Rows are one point carried round by a steady rotation, each followed by how many ticks it has turned.
The counts run from 0 to 63.
[ 45.7  58.4 -13.7 -37.2  25.2 -40.8  -2.5   9.9  15.6  31.3 -28.9  14.3
 -10.1   8.6  60.9   9.5  12.9   9.7  30.3  19.5  23.6 -30.7  31.8 -18.6
  12.1  23.5  31.1  55.1 -48.3  27.2 -30.0 -16.5 -27.0 -25.2   6.6   3.7
  25.9 -27.5 -16.4 -14.5  25.7  52.3  -8.7  33.9 -14.5  26.2   9.2   8.4
  56.7 -16.2  37.2 -23.5  36.6 -22.7  15.1]	22
[ 44.4  55.7 -14.0 -46.0  23.8 -37.3 -11.4  13.8  14.3  34.4 -19.7   9.8
 -15.9  20.6  61.4  17.9  11.2  14.3  27.3   8.8  23.5 -28.8  36.3 -26.1
  18.4  21.5  30.4  46.1 -43.4  22.9 -33.0 -16.0 -23.4 -23.8   9.5   2.3
  23.8 -22.8 -10.1 -14.9  16.0  51.8 -15.2  34.2 -18.2  29.3   7.3  14.8
  56.4 -12.7  41.5 -27.8  49.3 -18.6  17.7]	55
[ 58.5  64.6 -11.5 -26.4  38.0 -48.0   2.9   6.0 -10.9  28.5 -33.1  23.4
  -9.7   9.2  50.0  16.5   4.2  15.4  22.6  28.3   3.2 -18.8  26.3  -5.1
  33.8  22.3  25.5  55.8 -45.2  15.0 -30.2 -19.6 -20.4 -20.8  -0.3   5.1
  28.1 -32.0 -28.3 -20.8  13.3  63.2  12.4  29.6   6.6   8.5  32.3   5.8
  47.7   2.8  40.9 -16.3  40.3 -25.9  -0.3]	11
[ 46.1  61.9 -18.8 -32.9  28.4 -38.7 -16.4  24.3   9.1  40.7 -25.9   9.1
  -2.7   8.8  51.2  16.2   2.9  16.3  21.3  16.7  18.6 -17.8  44.3 -18.5
  21.3  27.5  19.3  53.2 -32.5  36.8 -15.5 -21.3 -35.0 -19.5   4.1  -0.2
  28.5 -27.8 -28.9 -25.4  19.7  54.1 -14.3  37.7   1.1  35.0   8.4  11.9
  55.7 -24.3  34.7 -20.0  44.4  -9.7  23.2]	29
[ 50.0  57.4  -7.9 -42.6  29.0 -37.2  -5.0   5.0   9.2  29.6 -19.5   9.7
 -17.2  18.8  64.2  19.0  11.1  16.3  29.8  11.4  21.3 -31.5  30.1 -22.8
  23.6  18.0  32.9  47.8 -45.4  17.0 -39.8 -15.9 -18.9 -25.9   7.2   3.7
  23.9 -24.9  -7.3 -15.2  12.3  54.4  -8.4  35.8 -19.9  22.7  10.7  11.7
  55.0  -9.4  44.4 -28.7  47.0 -23.9  11.8]	52
[ 58.6  64.1  -9.2 -34.3  41.1 -40.7  -3.7   5.4 -10.9  30.7 -22.5  14.4
  -9.6  14.4  47.1  27.9   2.1  23.2  16.4  20.3   3.8 -14.4  31.1  -8.0
  43.7  18.8  20.5  57.0 -38.5  16.0 -25.8 -18.8 -19.9 -20.5  -2.4   0.4
  27.9 -26.5 -24.7 -26.4  -1.1  63.8   4.8  34.9   9.6  17.8  26.0   7.7
  46.8   1.3  48.1 -20.0  49.0 -19.2   0.2]	41
[ 52.9  63.0 -16.7 -31.7  38.4 -40.5 -12.9  18.3  -4.6  39.5 -24.6  10.6
  -2.8   9.9  43.4  24.4  -2.2  21.7  14.8  19.5   9.8 -10.2  41.3 -12.0
  39.2  25.0  14.8  54.5 -29.4  30.2 -13.3 -23.1 -28.9 -19.6  -1.1  -2.1
  32.1 -26.0 -33.5 -28.9   6.8  60.2  -4.7  35.5  14.2  31.1  20.6   9.7
  49.9 -11.1  41.2 -17.6  48.3  -9.9  12.6]	35
[ 45.5  57.7 -19.2 -43.1  26.1 -37.8 -19.4  25.9   9.3  40.5 -17.6   5.4
 -12.0  17.1  51.8  21.7   2.2  17.5  19.3   8.5  18.1 -16.6  44.9 -27.0
  28.7  24.2  19.1  40.1 -30.2  31.6 -22.0 -20.4 -26.2 -20.4   7.5   2.2
  26.4 -24.3 -22.0 -21.5  11.5  52.8 -19.6  32.5  -4.8  32.9   9.6  19.3
  58.3 -20.1  35.0 -24.1  59.7  -8.1  25.2]	61
[ 55.0  66.6 -20.4 -25.5  34.4 -47.2  -8.5  22.6  -9.1  36.7 -29.7  19.5
  -2.8   3.8  43.7  16.7  -2.2  16.4  15.2  24.7   0.3  -6.4  34.9 -10.2
  32.6  27.1  16.0  53.2 -31.9  28.4 -13.6 -21.1 -30.3 -19.9   0.0   0.7
  32.3 -33.1 -40.5 -26.8  14.9  63.0   3.0  30.3  18.0  16.7  28.3   9.6
  51.5  -9.1  30.8 -15.1  47.1 -11.4  11.2]	4
[ 54.3  64.9 -14.3 -32.2  40.0 -40.3 -10.6  14.6  -6.6  36.1 -24.6  12.1
  -5.6  10.5  42.5  26.6  -2.9  23.7  13.8  17.8   5.4  -9.9  39.1  -8.8
  41.1  21.8  14.6  56.1 -30.9  26.4 -16.6 -24.1 -25.5 -18.6  -1.6   0.3
  30.2 -27.3 -32.4 -31.1   4.2  60.6  -1.2  37.4  16.1  28.3  23.9   6.9
  46.2  -6.7  42.2 -18.2  49.8 -14.2   9.0]	37
[ 45.6  58.6 -16.4 -43.3  22.9 -37.7 -13.7  21.9  13.1  37.1 -18.1   7.4
 -12.3  18.9  56.9  18.9   6.2  14.4  24.3   8.6  22.5 -24.3  42.6 -28.0
  21.3  22.4  24.5  40.9 -35.3  28.6 -26.9 -18.9 -26.0 -21.8   8.7   3.2
  26.3 -25.2 -14.9 -18.8  13.7  52.4 -17.5  31.6 -13.1  33.3   4.2  17.1
  58.2 -19.0  37.0 -26.7  54.5 -11.1  23.3]	58
[ 52.3  60.3  -6.8 -41.8  31.5 -39.6  -1.3  -0.2   3.4  25.7 -20.8  13.0
 -16.6  19.7  60.5  20.5  11.0  15.7  29.0  17.1  15.8 -28.2  26.9 -16.2
  30.0  17.5  31.7  51.7 -48.0  13.0 -39.0 -16.2 -15.3 -24.5   5.1   4.8
  24.7 -26.1  -7.5 -17.6   8.5  57.3  -2.6  35.7 -15.0  19.8  14.6  11.2
  51.7  -1.6  47.7 -25.1  46.7 -25.4   3.0]	49
[ 55.3  66.7 -16.3 -23.8  38.0 -48.0  -2.9  13.8 -12.8  34.6 -32.4  21.4
  -5.3   6.0  45.1  17.5  -0.7  17.7  16.8  26.5  -1.5 -11.2  28.8  -5.2
  35.8  25.7  17.8  54.4 -35.9  24.5 -19.8 -22.0 -26.5 -18.9  -1.7   2.2
  31.7 -35.1 -38.6 -24.4  11.9  62.5   9.4  31.0  16.6  12.7  34.1   7.7
  47.7  -4.3  33.2 -14.7  43.4 -15.9   4.4]	7
[ 43.2  61.4 -19.2 -36.6  28.2 -37.3 -14.6  22.7  12.3  39.6 -25.0   9.6
  -4.0   7.5  51.8  13.9   5.7  13.9  21.6  15.4  21.0 -21.7  42.7 -18.1
  18.0  27.7  21.6  53.5 -35.4  37.0 -16.5 -21.0 -33.1 -21.7   6.0   0.0
  28.6 -25.2 -27.4 -22.8  21.2  52.2 -16.2  37.5  -1.7  35.3   6.8  12.9
  58.1 -22.4  36.4 -21.7  43.4 -12.5  21.9]	28
[ 55.4  59.5  -6.5 -38.4  33.9 -40.7   0.3   0.4  -2.6  25.3 -21.6  13.5
 -17.7  18.0  58.1  21.7   9.8  19.1  26.8  18.4  11.8 -27.0  26.2 -14.9
  35.0  16.6  30.4  52.5 -47.2   9.4 -38.7 -17.2 -15.1 -24.0   1.7   3.7
  26.3 -24.5 -11.8 -17.8   4.8  57.2   1.3  35.1  -7.6  16.6  20.7   8.0
  48.7   2.0  49.7 -24.9  46.6 -27.9   1.0]	47
[ 53.0  67.1 -20.8 -25.9  32.6 -47.0 -12.9  27.3  -3.8  38.6 -31.4  18.1
  -2.7   4.2  42.4  16.2  -2.3  16.1  17.1  23.7   5.5  -6.7  38.6 -12.3
  29.5  28.7  14.8  50.3 -32.8  32.4 -11.7 -21.9 -31.6 -17.6   2.5   3.4
  32.6 -33.6 -41.4 -24.2  18.0  59.4   0.1  29.2  15.3  19.9  27.1  12.6
  51.8 -13.6  27.2 -14.8  46.7  -7.9  16.5]	2
[ 49.2  65.0 -22.8 -27.4  28.5 -48.2 -13.0  30.9   1.1  41.6 -30.3  15.8
  -4.5   3.3  44.7  11.7  -0.4  14.1  18.7  22.1   8.1  -8.5  40.0 -13.8
  25.1  29.9  14.9  46.5 -31.6  36.6 -12.3 -22.5 -34.7 -19.1   5.6   1.5
  32.4 -34.8 -38.3 -22.4  21.3  58.0  -3.4  26.2  11.6  22.6  23.5  14.6
  54.6 -17.8  24.2 -15.8  48.5  -4.8  20.5]	0
[ 50.2  66.0 -23.1 -27.8  30.0 -46.5 -12.7  29.4  -2.1  39.6 -29.8  16.7
  -3.8   2.7  42.8  12.3  -0.6  14.2  16.3  23.1   6.9  -8.6  39.8 -13.0
  26.3  29.7  14.1  48.9 -32.9  34.2 -12.1 -23.7 -33.0 -19.1   4.0   0.7
  31.6 -35.0 -40.7 -23.8  21.6  58.5  -2.9  28.3  12.2  22.4  24.4  12.6
  54.6 -17.1  26.2 -15.8  45.8  -9.1  19.0]	1
[ 43.5  60.5 -14.9 -37.0  25.6 -37.4  -9.2  16.1  13.1  35.0 -27.5  12.6
  -9.5   7.1  57.4  10.8  11.1  12.6  27.3  19.7  23.8 -27.7  35.6 -18.6
  12.9  24.5  28.0  53.3 -43.6  32.3 -26.1 -17.6 -28.9 -22.5   9.9   2.9
  27.9 -25.3 -20.2 -16.7  25.3  51.8 -11.2  36.1 -11.6  29.4   7.6  11.7
  57.1 -18.8  34.6 -22.2  40.4 -19.2  19.9]	24
[ 41.9  62.1 -15.9 -36.2  24.7 -37.1 -11.9  20.5  14.9  38.6 -26.7   9.9
  -5.0   8.0  55.8  12.1   7.6  11.8  28.0  16.9  23.9 -24.8  39.3 -20.8
  14.5  24.6  25.7  53.7 -40.5  35.0 -20.6 -18.9 -32.2 -22.0   6.6   2.5
  28.5 -26.3 -23.6 -18.9  24.9  53.4 -15.0  36.0  -6.6  34.4   7.9  12.5
  58.2 -23.2  36.2 -20.6  42.3 -14.7  20.5]	26
[ 55.8  59.8  -6.9 -39.0  36.7 -40.6   0.8  -1.8  -5.7  25.5 -23.5  14.7
 -15.8  18.1  57.7  23.0   7.5  19.5  25.1  19.8  11.5 -25.1  24.4 -12.7
  36.2  16.5  28.6  53.6 -46.9  10.0 -38.2 -16.0 -14.1 -23.3   0.4   2.1
  26.5 -25.6 -13.8 -20.8   5.8  59.8   3.5  36.4  -5.7  14.1  21.9   9.7
  45.7   3.0  49.8 -23.5  45.3 -27.7  -2.4]	46
[ 46.3  58.8 -16.9 -45.9  24.0 -36.8 -16.0  23.2  15.1  36.5 -16.5   7.0
 -10.6  17.9  55.4  18.7   5.8  16.4  22.7   6.0  21.1 -21.2  45.3 -28.4
  23.2  23.4  20.2  40.4 -33.8  29.3 -23.5 -19.9 -26.3 -21.3   9.9   0.5
  26.9 -25.2 -17.9 -18.9  11.8  51.7 -18.3  33.7 -11.2  33.8   7.3  19.2
  58.6 -20.2  34.7 -26.9  56.7  -9.2  22.9]	59
[ 47.2  58.2 -19.4 -41.5  28.2 -37.4 -20.2  27.9   6.4  40.2 -18.3   6.6
  -9.7  17.4  50.9  21.6   2.4  18.6  18.7   7.2  17.5 -13.6  46.3 -23.9
  29.9  24.6  16.9  40.0 -27.2  31.5 -18.8 -20.2 -26.2 -20.2   8.7   0.1
  27.8 -24.5 -22.1 -23.9   8.8  54.2 -15.3  34.0  -2.2  32.7  11.7  18.8
  56.1 -17.5  36.5 -24.1  59.4  -5.5  25.7]	62
[ 55.7  61.1  -7.4 -37.4  38.0 -41.3   0.1  -1.2  -7.0  28.3 -23.3  15.8
 -13.5  16.6  55.2  25.4   6.2  22.0  23.7  19.6   8.0 -23.1  26.4 -13.0
  37.8  15.8  26.1  54.0 -45.3  10.3 -35.0 -19.0 -14.4 -21.8  -0.9   3.4
  26.2 -26.7 -15.7 -19.9   3.3  61.8   2.8  37.3  -0.5  16.0  22.9   6.5
  46.2   3.3  48.8 -23.4  46.2 -25.5  -2.1]	45
[ 46.8  56.2 -10.9 -42.6  27.7 -38.7  -5.8   7.7  10.7  31.9 -20.7  11.2
 -17.3  19.7  63.0  18.4  12.1  14.2  29.8  12.1  23.2 -31.6  33.2 -24.4
  21.7  21.6  31.5  47.1 -45.5  18.7 -38.3 -15.7 -21.4 -23.7   8.6   3.5
  25.4 -23.6  -6.7 -14.2  13.0  51.4 -10.6  34.7 -19.3  22.5   6.9  13.9
  56.3 -10.0  43.1 -27.4  49.2 -21.0  13.8]	53
[ 45.9  61.4 -19.2 -35.2  30.3 -39.3 -15.8  24.5   7.5  39.8 -25.2   8.6
  -1.3   7.6  50.1  17.0   2.1  14.7  19.3  14.7  18.2 -15.3  43.7 -16.2
  24.8  26.2  18.3  53.5 -31.1  37.5 -13.9 -20.6 -34.3 -18.5   3.1  -1.0
  29.1 -25.8 -30.1 -24.7  17.2  53.7 -12.8  37.7   4.0  36.2   9.7  10.8
  55.9 -20.8  37.2 -20.8  45.5 -10.4  21.1]	30
[ 46.1  59.0 -13.1 -36.1  27.2 -41.2  -1.3   7.9  11.8  31.9 -29.8  16.2
 -12.1  10.1  61.2   8.9  14.1  10.9  31.5  20.8  22.9 -30.9  29.3 -18.9
  12.8  23.2  33.5  56.3 -48.0  24.5 -32.1 -15.5 -28.2 -24.7   7.6   3.6
  27.0 -26.5 -14.8 -14.4  26.9  52.3  -7.2  36.2 -15.9  23.5  11.3   9.0
  56.6 -14.7  40.6 -22.8  36.1 -25.4  11.9]	21
[ 42.9  62.2 -17.9 -37.2  26.3 -38.6 -13.6  23.1  13.7  39.7 -25.5   9.2
  -4.5   6.8  53.3  13.8   7.0  14.7  24.1  17.6  23.7 -22.7  39.5 -19.3
  15.9  28.4  22.8  53.1 -37.1  36.8 -19.1 -20.9 -34.1 -21.0   7.5   1.1
  30.0 -27.1 -24.3 -19.6  23.5  50.4 -15.0  37.3  -3.8  35.6   5.0  10.6
  57.1 -21.6  36.6 -20.6  43.1 -13.2  21.3]	27
[ 46.9  60.8  -8.2 -35.6  27.9 -44.2   1.2   5.6   7.0  28.2 -29.8  17.9
 -13.6   8.5  62.0  10.6  12.0  10.0  31.5  22.4  20.1 -32.0  25.5 -15.9
  16.4  22.2  33.3  57.2 -52.0  21.4 -35.8 -16.4 -22.9 -23.3   4.4   5.1
  26.2 -27.4 -15.5 -12.2  24.5  56.0  -2.9  33.7 -13.7  18.2  14.9   8.4
  53.9  -8.4  40.7 -21.1  35.0 -27.6   7.0]	19
[ 44.7  60.4 -13.8 -36.3  25.2 -40.1  -6.8  14.7  14.8  33.0 -27.2  13.7
 -10.0   8.1  59.4  11.0  13.4  10.0  30.0  19.3  24.3 -29.9  32.0 -19.1
  11.6  24.8  28.5  51.9 -46.3  30.7 -26.6 -18.1 -28.6 -23.4   7.6   4.2
  26.6 -29.0 -18.1 -14.9  26.4  52.8 -11.3  35.0 -15.3  28.1   8.0   9.6
  56.6 -19.2  36.2 -23.2  37.9 -22.5  17.5]	23
[ 55.9  63.9 -11.8 -33.2  40.1 -40.9  -6.1   7.8  -9.4  32.5 -24.5  15.4
  -7.8  11.0  44.6  26.4  -0.9  23.5  18.1  20.8   4.3 -11.3  32.6  -9.2
  44.0  20.5  16.8  55.3 -36.0  17.1 -23.1 -20.4 -19.8 -19.3  -4.1   1.6
  29.9 -27.1 -27.4 -28.0   0.6  63.6   3.0  36.0  12.5  21.3  25.5   6.9
  46.5  -1.4  48.7 -17.4  48.6 -16.9   1.7]	40
[ 45.3  61.5 -10.9 -37.4  28.4 -43.0  -0.5   6.3  10.6  29.0 -31.0  17.0
 -13.0   8.6  61.9  10.8  13.4  10.4  30.0  24.0  21.6 -31.5  25.9 -15.8
  13.0  22.8  34.3  54.3 -50.4  23.0 -35.9 -16.7 -25.2 -23.5   7.3   6.6
  26.5 -27.8 -15.5 -13.9  24.2  54.3  -6.0  33.7 -14.7  21.1  13.4   8.1
  55.2 -10.9  39.1 -21.1  37.0 -25.6  10.3]	20
[ 46.7  61.6 -18.0 -35.0  35.6 -39.7 -16.5  22.2   0.3  40.1 -23.2  13.4
  -2.4   9.5  44.7  22.1  -1.6  19.7  15.7  17.1  12.8 -10.8  43.9 -13.6
  33.2  27.4  14.7  53.6 -29.3  34.5 -11.0 -23.4 -29.9 -19.5   0.7  -1.3
  29.4 -25.6 -32.7 -28.6   9.7  58.0  -8.4  36.5  12.2  35.1  17.2  10.1
  51.8 -19.0  38.3 -18.2  47.0  -9.1  16.8]	33
[ 54.2  68.5 -19.9 -26.1  32.4 -48.6 -11.4  26.5  -7.3  37.3 -31.0  19.7
  -1.1   3.4  42.5  14.5  -2.0  15.2  17.4  24.0   1.3  -6.9  37.3 -11.4
  33.3  28.5  12.3  52.1 -31.4  30.2 -12.2 -21.6 -31.6 -19.4   1.1   0.7
  31.8 -31.6 -40.4 -26.3  15.2  61.3   2.7  28.5  16.9  19.3  28.4  10.2
  53.2 -13.0  30.4 -14.7  45.6  -9.7  13.6]	3
[ 56.6  63.7  -8.2 -34.1  42.5 -42.2  -2.6   3.7 -11.0  29.3 -23.2  15.2
  -8.8  15.0  49.3  25.9   2.1  22.6  18.6  21.1   5.8 -16.2  28.4  -8.7
  45.2  18.5  22.8  57.7 -39.9  12.8 -28.5 -20.0 -18.1 -22.2  -3.7  -0.5
  29.1 -25.4 -22.2 -26.0   0.3  62.6   6.6  36.6   8.0  17.7  26.7   6.2
  42.9   1.3  49.0 -18.6  47.3 -22.6  -0.5]	42
[ 57.1  62.4  -8.8 -34.1  40.6 -41.1  -2.1   1.5  -9.5  29.6 -23.7  15.0
 -11.9  16.3  49.3  26.0   3.9  22.3  20.4  21.5   4.9 -18.0  27.9 -10.4
  44.0  17.6  23.7  55.7 -43.5  11.5 -31.9 -19.0 -16.5 -20.8  -2.9   2.8
  28.9 -26.0 -20.7 -23.3   2.6  62.7   5.1  35.8   3.5  17.9  26.5   5.7
  45.2   3.2  50.7 -19.6  48.1 -24.0  -0.1]	43
[ 52.0  64.8 -15.4 -33.2  39.8 -39.8 -10.7  16.7  -5.2  38.9 -24.5  12.5
  -4.1   9.0  43.2  24.0  -1.9  22.2  13.3  18.6   6.9  -7.7  38.5 -11.5
  41.2  24.0  13.7  55.9 -28.5  26.8 -14.8 -24.1 -27.2 -19.4  -2.1  -2.3
  31.3 -25.8 -33.1 -29.8   5.6  60.2  -3.0  38.2  15.6  29.6  21.8   8.4
  49.3 -11.5  42.8 -17.2  48.7 -11.9  11.2]	36
[ 48.7  60.3 -21.6 -41.4  28.1 -39.4 -19.5  28.1   5.0  39.5 -18.0   5.7
  -9.2  17.3  48.0  22.6  -0.2  21.0  16.1   8.3  13.4 -13.6  46.8 -23.5
  32.8  25.2  14.0  38.1 -27.0  31.7 -18.4 -20.0 -25.5 -19.3   7.4  -1.6
  27.3 -23.9 -27.3 -27.1   8.3  56.4 -15.4  31.0   1.6  33.8  13.0  18.2
  56.3 -17.6  35.9 -21.7  63.8  -3.5  24.6]	63
[ 56.9  67.6 -13.7 -27.2  38.0 -50.7  -3.6  12.4 -11.9  30.8 -31.6  22.1
  -5.4   6.6  45.5  18.9   0.6  18.2  19.0  29.5   0.5 -12.8  27.3  -4.2
  35.2  24.2  20.3  57.1 -39.8  21.0 -22.8 -21.7 -24.6 -20.0  -2.6   0.4
  28.3 -33.0 -34.7 -23.6  12.8  63.0   9.0  29.1  14.6   8.4  33.5   6.9
  48.1  -0.9  36.5 -15.0  42.3 -19.7   2.2]	8
[ 54.9  64.0  -8.2 -31.7  35.0 -46.5   5.4   2.1  -4.9  26.2 -30.9  20.8
 -11.8   8.0  56.3  13.5   9.0  12.9  27.8  26.5   9.6 -25.0  21.4 -10.2
  26.6  20.9  30.7  56.2 -50.9  15.8 -35.4 -17.1 -20.4 -22.6   2.0   4.4
  28.4 -30.6 -20.2 -17.5  15.8  60.4   8.4  31.6  -3.1   8.1  29.3   5.9
  50.0   2.4  41.5 -18.9  35.5 -28.3   0.1]	14
[ 55.5  67.2 -16.8 -25.1  39.0 -48.1  -5.9  18.1  -9.9  34.6 -31.0  20.0
  -3.3   5.5  43.1  18.7   0.8  17.9  18.5  26.7  -0.8  -9.7  30.2  -6.2
  36.2  25.0  15.1  53.1 -34.9  25.9 -17.5 -21.0 -26.8 -19.6  -0.3   2.4
  31.8 -32.0 -38.2 -26.6  13.3  64.0   8.0  29.9  17.3  12.4  31.3   8.4
  47.7  -5.0  33.1 -14.2  44.6 -14.4   5.9]	6
[ 56.2  63.2  -6.2 -37.4  39.7 -42.3  -0.2   1.0 -10.3  26.9 -23.3  13.1
 -12.0  15.8  54.0  24.8   5.0  18.4  23.6  18.6   7.8 -21.2  27.4 -11.8
  40.2  17.3  24.3  55.4 -43.7  11.5 -32.6 -17.9 -15.7 -22.0  -2.3   3.1
  25.7 -25.5 -18.7 -22.5   2.6  62.3   4.6  35.8   0.8  16.1  24.4   7.0
  45.0   4.1  51.0 -21.3  47.2 -23.7  -1.2]	44
